Rows are one point carried round by a steady rotation, each followed by how many ticks it has turned.
The counts run from 0 to 321.
[-0.728, -0.093, -0.744, -0.727, 1.708, -1.116, -1.993, 0.286, -0.046, -2.264, -0.169, 1.014, -1.436, -1.366, 3.147, 0.081, -1.797, -2.727, 0.765, -1.667, -0.576, -1.795, 1.910, -0.690, 0.452, 1.223, -2.673, 0.252, -0.261, -2.636, -0.550, 0.414, -0.318, 0.578, 1.346, -1.189, 0.005, -0.772, 0.431, -1.430, -0.077, 1.974, 0.510, 0.286, 0.884, -0.311, 0.183, 1.257, 0.127, 1.464, -0.430, -0.873, -0.097, -0.222] -> 44
[1.221, 1.306, -0.717, 0.073, 1.145, 0.294, -2.344, -0.985, 0.435, -1.206, -0.825, 0.254, -2.186, 0.687, 0.100, 0.610, -1.392, -2.176, 0.265, -2.974, 0.195, -0.578, 2.212, -1.009, 0.713, 2.459, -2.403, -0.369, 0.390, -1.987, -1.551, 1.593, -0.425, 1.862, -0.706, -2.162, 0.278, 1.059, 0.011, -1.653, 1.228, 1.096, 0.793, 0.003, 0.262, -0.955, 0.361, 0.309, 0.731, 0.413, 0.938, -0.766, -0.390, 1.139] -> 169
[-1.306, 2.126, -0.835, -0.262, -0.024, 0.186, -0.491, 0.985, 1.127, 0.537, 0.066, 0.708, -2.764, 0.955, -1.121, 1.177, 0.355, -0.287, 0.103, 0.187, 0.482, 0.676, 2.764, 0.192, 1.515, 4.638, 1.303, -0.570, 0.883, -0.172, 0.815, 0.540, -0.024, -0.292, -1.907, 0.581, -0.949, -0.996, -1.688, 0.927, 0.093, 0.695, -0.554, -1.788, -0.506, 0.805, 2.891, -0.452, -0.592, -0.218, -0.186, -0.010, 0.670, -1.210] -> 285
[0.188, 0.881, 0.007, 0.427, 1.050, 1.762, -0.941, 0.077, -1.749, -0.425, 0.004, -0.396, -0.759, 0.290, -2.966, 1.823, 1.403, 2.136, -1.038, 0.211, -0.746, 0.454, 1.561, 2.345, 2.318, 1.570, 0.332, -2.648, 2.846, -0.481, -1.094, 0.150, 0.152, 0.869, -0.961, -0.020, 0.092, -0.383, 2.420, -0.386, -0.834, 0.848, -0.074, -2.136, -0.405, -0.319, -0.101, -1.453, 0.780, -1.413, 1.408, -0.840, -0.567, 0.673] -> 4
[1.875, -0.764, 1.005, 2.094, 0.613, -0.154, 0.444, -0.779, -0.430, 0.797, -2.454, 1.099, -2.586, -1.223, -0.607, 0.166, -2.109, -0.823, -0.660, -0.384, 0.254, -0.332, 1.330, -1.017, -0.467, 2.706, 0.034, 1.797, 0.567, -0.137, 0.361, 1.564, -0.771, 1.181, 0.198, -0.634, 0.159, 1.516, 0.584, -0.740, 0.208, -1.885, -0.820, -2.521, 1.167, -1.212, 0.550, -2.076, -1.848, 0.054, 0.485, -1.820, -0.019, 1.306] -> 269
[1.447, 1.264, -0.190, -0.364, 0.765, 1.297, -1.748, -0.642, -0.242, 0.245, -1.705, 0.523, -2.454, 0.299, -1.748, 1.272, -1.586, -0.029, -0.147, -2.099, 0.566, 0.436, 1.232, -0.256, 0.888, 3.689, 0.250, -1.024, 1.734, -1.433, -1.775, 1.277, -0.001, 1.821, -1.564, -0.864, 0.766, -0.583, -0.953, -1.170, 1.195, -1.565, 0.500, -0.665, 0.793, -0.588, -0.281, -0.379, -1.012, 0.634, 1.821, 0.138, 0.458, 1.690] -> 295
[1.080, 1.415, -0.425, -0.509, 0.887, 1.414, -1.631, -0.405, -0.026, 0.331, -1.749, 0.602, -2.549, 0.211, -1.745, 1.358, -1.320, 0.175, -0.399, -1.858, 0.597, 0.716, 1.390, -0.255, 1.064, 3.998, 0.305, -1.134, 1.939, -1.253, -1.772, 1.408, -0.139, 1.848, -1.720, -0.791, 0.723, -0.936, -1.239, -1.120, 1.307, -1.428, 0.567, -1.090, 0.620, -0.697, -0.258, -0.249, -0.934, 0.562, 1.722, -0.022, 0.825, 1.506] -> 294
[0.028, -1.786, 2.809, -0.504, 0.479, -0.420, -1.268, 1.645, -1.285, -0.912, 0.203, -0.170, 0.049, -1.309, -0.893, 1.271, 1.617, 1.536, -0.320, -0.316, -0.819, -1.198, 1.510, 1.846, 1.411, -2.773, -1.360, -2.426, -2.129, 0.266, -2.313, -0.819, -0.192, -0.929, -0.093, 0.609, 0.249, -0.127, 0.921, 1.352, -1.615, 1.450, 0.289, 0.649, 0.125, -0.547, 1.324, 0.427, 1.561, 1.382, -0.934, -0.351, 0.593, -1.591] -> 224
[-1.440, -3.593, 1.878, 0.196, 0.157, -0.500, 1.816, -0.475, -2.096, -0.563, -1.912, 1.413, 1.736, -1.087, -0.943, 0.537, -0.305, -0.075, 1.739, -0.900, -2.139, -0.767, -1.630, 0.781, 1.226, -0.829, -0.767, -0.619, -0.096, -1.927, 0.532, -0.792, -1.318, -0.105, -0.052, 1.896, 0.403, -1.304, 0.017, 0.224, -0.684, -0.671, -1.255, 0.925, 1.026, 0.289, -1.157, 1.190, -0.920, -0.405, 0.944, 2.210, 0.223, -1.482] -> 211
[0.002, -0.271, 1.254, 1.015, 0.095, -1.351, -0.246, 1.799, 0.051, -0.091, 0.414, 0.149, -2.090, -1.004, -0.052, 0.316, 1.076, 0.705, -0.799, 1.300, 0.051, -0.984, 3.103, 0.828, 0.528, 0.257, 0.086, -0.312, -1.682, 1.649, 0.349, -0.070, -0.240, -1.467, 0.086, 0.380, -0.829, 1.216, 0.962, 1.853, -1.876, 1.322, -0.652, -2.141, -0.114, -0.099, 3.422, -1.799, 0.571, 0.747, -2.188, -2.293, 0.061, -1.932] -> 253
[1.700, -2.450, 2.493, 0.900, 0.186, 0.799, 0.078, 0.373, -2.577, 0.130, -1.842, 1.133, -0.290, -2.598, -2.254, 0.481, -1.004, 2.198, -0.929, -0.800, -0.398, -0.709, -0.095, 0.743, 0.101, -0.297, 0.904, 0.281, -0.031, -0.363, -0.779, -0.113, -0.752, 0.316, -0.135, 0.509, 0.753, 0.604, 1.695, -0.100, -0.560, -3.014, -1.617, -0.819, 1.403, -0.775, -0.629, -2.082, -1.851, 0.581, 1.253, 0.325, -0.816, 1.195] -> 111
[0.274, 0.240, -0.466, 0.735, 2.040, -0.816, -0.635, -0.699, -0.208, -0.552, -0.455, -0.839, -1.893, 2.075, 0.565, 2.007, 0.673, -0.665, 1.034, -0.217, -1.282, -0.444, 2.563, 1.854, 1.905, 0.448, -2.330, -2.487, 2.180, -0.984, -1.184, 0.135, 0.948, 0.997, 1.135, -1.102, 1.099, 0.165, 0.652, -0.375, -1.238, 2.317, 1.944, -0.547, 0.691, -0.249, 0.330, 0.088, 1.224, -0.440, 0.036, -2.366, 0.554, -0.680] -> 34
[-1.646, 0.820, -1.938, 0.767, 0.031, -1.344, 0.893, -0.036, 0.548, -1.110, -0.202, 0.361, -2.147, 1.477, 0.731, -0.430, -0.056, -1.278, 1.209, -0.104, -0.625, -0.378, 2.625, 0.285, 0.845, 3.437, -0.097, 0.477, 1.160, -1.282, 3.170, -0.220, 0.037, -0.577, 0.034, -0.435, -0.929, 1.076, 0.455, 0.166, -1.037, 0.870, -1.318, -0.656, 0.079, 1.410, 2.232, -1.905, -0.740, -0.964, -0.554, -0.518, -2.069, -1.415] -> 152
[-0.913, -0.027, 0.441, 0.094, -0.367, -0.443, -0.097, 2.009, -0.915, -0.534, 0.985, 0.217, -1.479, -0.586, -1.075, 0.519, 1.331, 2.160, -0.514, 0.898, -0.172, -0.473, 2.621, 1.990, 1.013, 0.917, 1.429, -0.536, 0.058, 0.301, 1.445, -1.297, 0.391, -1.791, -0.281, 0.832, -0.770, 0.547, 1.563, 1.940, -2.141, -0.185, -1.969, -0.774, 0.147, 1.211, 2.736, -2.715, -0.720, -0.124, -0.940, -0.079, -1.657, -1.413] -> 124
[-1.581, -0.419, -1.466, 0.328, 0.996, -0.663, 0.448, -0.126, -1.416, -1.518, 0.068, 0.834, -0.263, 0.175, 1.132, 0.580, -0.465, -1.346, 1.426, -0.061, -1.793, -1.325, 1.630, 1.313, 1.084, 1.517, -0.335, 0.957, 2.617, -2.588, 2.683, -1.046, -0.172, -0.065, 1.259, 0.384, -0.366, -0.136, 2.212, -0.557, -1.439, 1.104, -1.716, -0.011, 0.859, 1.259, 0.458, -0.819, -1.449, -1.644, 0.726, 0.438, -2.129, -0.733] -> 22
[-1.014, -0.353, -1.054, 1.087, 1.544, -1.064, 1.385, -1.027, -0.704, -0.460, -0.833, -0.347, -1.238, 2.292, 0.232, 1.748, 0.733, -0.430, 1.767, 0.629, -1.914, -0.389, 1.740, 2.153, 2.151, 1.192, -1.283, -1.693, 3.296, -1.389, 1.125, -0.637, 0.685, 0.457, 1.244, 0.110, 0.689, -0.057, 1.037, -0.062, -1.757, 1.705, 0.781, -1.149, 0.736, 0.848, 0.226, -0.557, -0.157, -1.698, 0.494, -1.480, -0.007, -1.327] -> 29
[-0.765, -2.672, 2.160, 0.181, 0.160, -0.131, 1.107, -0.185, -0.919, -0.334, -2.677, 2.038, 0.387, -2.671, -0.837, -0.321, -1.671, -0.802, 0.690, -1.291, -0.699, -0.701, -1.677, -1.385, 0.270, 1.166, -0.786, 0.177, -1.450, -1.259, -0.583, 0.939, -2.043, 0.665, -0.954, 1.298, -0.246, -1.637, -1.562, -0.286, 1.175, -1.167, -0.762, -0.800, 0.762, -1.115, -0.935, 1.589, -0.759, 1.434, 0.271, 1.226, 1.689, -0.411] -> 79
[0.618, 1.042, -0.702, -0.356, 0.735, 0.069, -2.217, -0.725, 0.426, -1.509, -0.653, 0.799, -1.493, 0.406, 0.681, 0.361, -1.711, -3.173, 0.628, -3.240, -0.011, -0.921, 2.008, -1.571, 0.461, 2.240, -2.273, 0.755, -0.167, -2.651, -0.503, 1.188, -0.755, 1.373, -0.715, -1.819, -0.258, 0.852, -0.026, -1.675, 1.369, 1.062, -0.318, 1.054, 0.028, -0.771, 0.709, 0.680, 0.132, 0.240, 0.978, 0.527, -1.065, 0.708] -> 172
[1.450, -0.606, 0.835, 1.737, 0.789, 0.068, 0.302, -0.333, -0.587, 0.431, -2.190, 1.212, -2.528, -2.003, -0.402, -0.184, -2.043, -0.455, -0.935, -0.078, 0.369, -0.371, 1.036, -1.013, -0.433, 3.068, 0.154, 1.317, 0.743, -0.088, 0.043, 1.725, -0.834, 1.105, 0.114, -0.386, 0.050, 0.756, 0.738, -1.047, 0.253, -1.679, -0.637, -3.370, 1.103, -1.309, 0.051, -1.996, -1.513, 0.459, 0.037, -2.281, 0.369, 1.279] -> 267
[0.532, 0.709, -0.387, -0.336, 2.020, -0.712, -2.398, 0.039, 0.058, -1.509, 0.113, -0.192, -1.930, 0.299, 2.047, 1.301, -0.482, -1.625, 0.432, -1.348, -0.478, -1.286, 2.948, 0.553, 1.029, 0.194, -2.805, -1.405, 0.485, -1.659, -1.841, 0.207, 0.477, 0.841, 1.236, -1.722, 0.741, 0.139, 0.686, -0.970, -0.470, 2.515, 1.562, 0.128, 0.559, -0.466, 0.729, 0.886, 1.143, 1.022, -0.316, -2.091, 0.137, -0.236] -> 39
[-0.812, -0.549, 2.649, -0.867, -0.582, 0.302, -1.114, 2.573, -0.644, -0.068, 0.469, 0.807, -0.268, -1.911, -2.139, 0.976, 1.466, 1.723, -0.955, -0.072, 0.022, -0.216, 1.350, 1.051, 1.344, -0.201, 0.795, -1.485, -2.499, 0.888, -1.368, -0.368, -0.954, -1.312, -1.965, 1.882, -0.922, -1.189, -0.523, 1.955, -0.622, 0.406, -1.070, -0.297, -0.548, -0.255, 2.611, 0.378, 0.605, 1.220, -0.873, 0.997, 0.948, -1.698] -> 97
[1.725, 0.748, 0.054, -0.034, 1.377, 1.378, -3.161, 0.226, -1.868, -1.555, 0.448, -0.087, -0.860, -0.771, -0.782, 1.450, -0.237, 0.340, -1.165, -1.361, -0.413, -1.011, 2.442, 1.212, 1.151, 0.310, -0.659, -0.355, 1.719, -1.466, -1.531, 0.144, 0.073, 1.273, 0.258, -1.234, 0.208, 0.932, 3.533, -1.539, -0.469, 0.776, -0.419, -0.069, 0.412, -0.695, 0.094, -1.240, 0.137, -0.481, 1.671, -0.443, -1.915, 1.734] -> 11
[-1.751, -2.562, 1.343, -0.798, 0.383, -0.005, 0.117, 0.287, -1.829, -1.603, -1.281, 1.832, 1.738, -2.397, -0.184, 0.154, -0.925, -0.841, 1.258, -1.788, -1.590, -1.275, -1.024, 0.125, 0.920, -0.174, -0.961, -0.016, -0.535, -2.639, 0.056, -0.603, -1.453, -0.047, -0.193, 1.481, -0.128, -2.062, -0.070, -0.422, 0.035, -0.111, -1.628, 1.332, 0.682, 0.002, -1.002, 2.102, -0.861, 0.536, 0.996, 2.736, 0.143, -0.853] -> 207
[-0.843, 0.587, 0.354, 0.355, 0.390, -0.415, -0.990, 1.928, -0.207, -0.549, 0.118, 0.731, -2.312, -2.781, 0.389, -0.298, 0.051, 0.861, -1.680, 1.566, 0.672, -0.566, 2.510, 0.020, 0.585, 2.618, 0.404, -0.448, -0.685, 0.807, -0.121, 0.857, -0.154, -0.688, 0.111, 0.425, -0.928, -0.595, 0.908, 0.607, -0.907, 1.036, -0.452, -3.752, -0.120, -0.457, 1.956, -1.317, 0.116, 1.511, -2.155, -2.612, 0.883, -0.969] -> 258
[-1.520, -2.289, -0.106, 1.081, 0.860, -2.010, 2.514, -1.555, -0.062, -0.596, -2.568, 1.157, -0.520, 0.486, 1.417, -0.041, -1.465, -2.801, 2.713, -0.903, -1.756, -0.910, -0.220, -0.683, 0.688, 1.600, -2.258, 0.080, 0.489, -2.195, 1.623, 0.405, -0.904, 0.544, 0.887, 0.322, 0.449, -0.475, -1.373, -0.623, -0.094, 0.392, -0.036, -0.400, 1.307, 0.202, -0.557, 1.126, -0.760, -0.172, -0.178, -0.264, 0.870, -1.507] -> 53
[1.894, -2.089, 2.474, 1.269, -0.451, -0.188, 0.253, 0.400, -1.964, 0.081, -0.796, 0.528, -0.766, -0.840, -1.958, 0.668, -0.380, 1.500, -0.303, -0.678, -0.354, -0.980, 1.372, 1.249, 0.078, -1.048, 0.732, 1.006, -0.649, 0.045, 0.636, -0.907, -0.452, -0.766, -0.028, 0.347, 0.399, 2.214, 1.901, 0.938, -1.369, -2.508, -2.015, 0.565, 1.255, -0.036, 1.447, -3.044, -1.837, -0.226, 0.698, 0.579, -1.965, 0.277] -> 116
[-2.474, 0.286, -1.052, -1.561, -0.510, -0.285, 0.491, 0.457, 0.038, -0.865, -0.326, 0.438, -0.495, 1.849, -1.589, 0.663, 0.879, 0.095, 2.042, -1.603, -1.070, 0.368, 0.933, 1.343, 2.080, 2.614, 0.342, -1.938, 1.097, -2.134, 1.233, -0.949, 0.188, -0.536, -1.832, 0.692, -0.042, -1.210, -1.414, 0.857, -0.434, -0.159, -1.053, 1.737, 0.012, 1.944, 1.096, 0.142, -0.661, -0.450, 1.070, 2.784, -0.955, -1.677] -> 312
[0.113, 1.500, -1.309, 0.555, 1.236, 0.149, -0.597, -1.074, 0.587, -0.434, -1.360, -0.498, -2.707, 1.918, -0.714, 0.787, 0.048, -0.675, 0.414, -0.941, -0.050, 0.601, 1.898, 0.098, 1.600, 3.477, -1.666, -2.376, 1.983, -0.918, -1.065, 1.506, 0.249, 1.588, -0.781, -1.530, 0.328, 0.072, -0.419, -0.762, 0.387, 1.245, 1.519, -2.101, -0.276, -0.657, 0.091, -0.380, 1.231, -0.430, 0.264, -2.104, 0.527, 0.317] -> 163
[-1.233, 0.693, -0.522, -0.150, 0.460, 0.140, -0.462, 1.568, -1.072, -0.802, 0.272, 0.019, -1.779, -1.483, -0.855, 0.311, 0.978, 2.866, -1.186, 1.548, -0.009, 0.060, 2.175, 2.105, 1.510, 2.426, 1.413, -1.823, 1.602, 0.163, 0.491, -0.385, 0.750, -0.983, -0.137, 0.573, -0.243, -0.772, 1.713, 0.830, -1.596, 0.156, -0.606, -2.993, 0.119, 0.624, 1.070, -2.645, -0.314, 0.533, -1.032, -1.621, -0.420, -0.734] -> 129
[-0.057, 0.372, -1.136, 0.976, 0.095, -1.208, -0.068, 0.004, 0.258, -1.332, -0.104, 0.498, -2.139, 0.727, 0.822, -0.374, -0.952, -1.456, 0.780, -1.097, -0.236, -1.239, 2.986, -0.040, 0.035, 2.189, -0.339, 1.778, 0.469, -1.609, 2.749, -0.156, -0.139, -0.443, 0.365, -1.207, -0.490, 2.281, 1.440, -0.202, -0.959, 0.080, -1.675, 0.244, 0.677, 0.912, 2.083, -2.699, -1.266, -0.621, -0.193, -0.355, -3.026, -0.400] -> 148
[-1.706, -3.374, 1.643, -0.117, 0.354, -0.364, 1.511, -0.390, -2.007, -0.908, -1.990, 1.558, 1.875, -1.369, -0.798, 0.335, -0.496, -0.415, 1.766, -1.036, -2.029, -0.899, -1.466, 0.580, 1.194, -0.681, -0.746, -0.493, -0.242, -2.286, 0.479, -0.884, -1.408, -0.037, -0.037, 1.719, 0.047, -1.713, -0.105, 0.119, -0.414, -0.589, -1.384, 1.080, 1.050, 0.149, -1.149, 1.533, -0.946, -0.116, 0.992, 2.227, 0.249, -1.182] -> 210
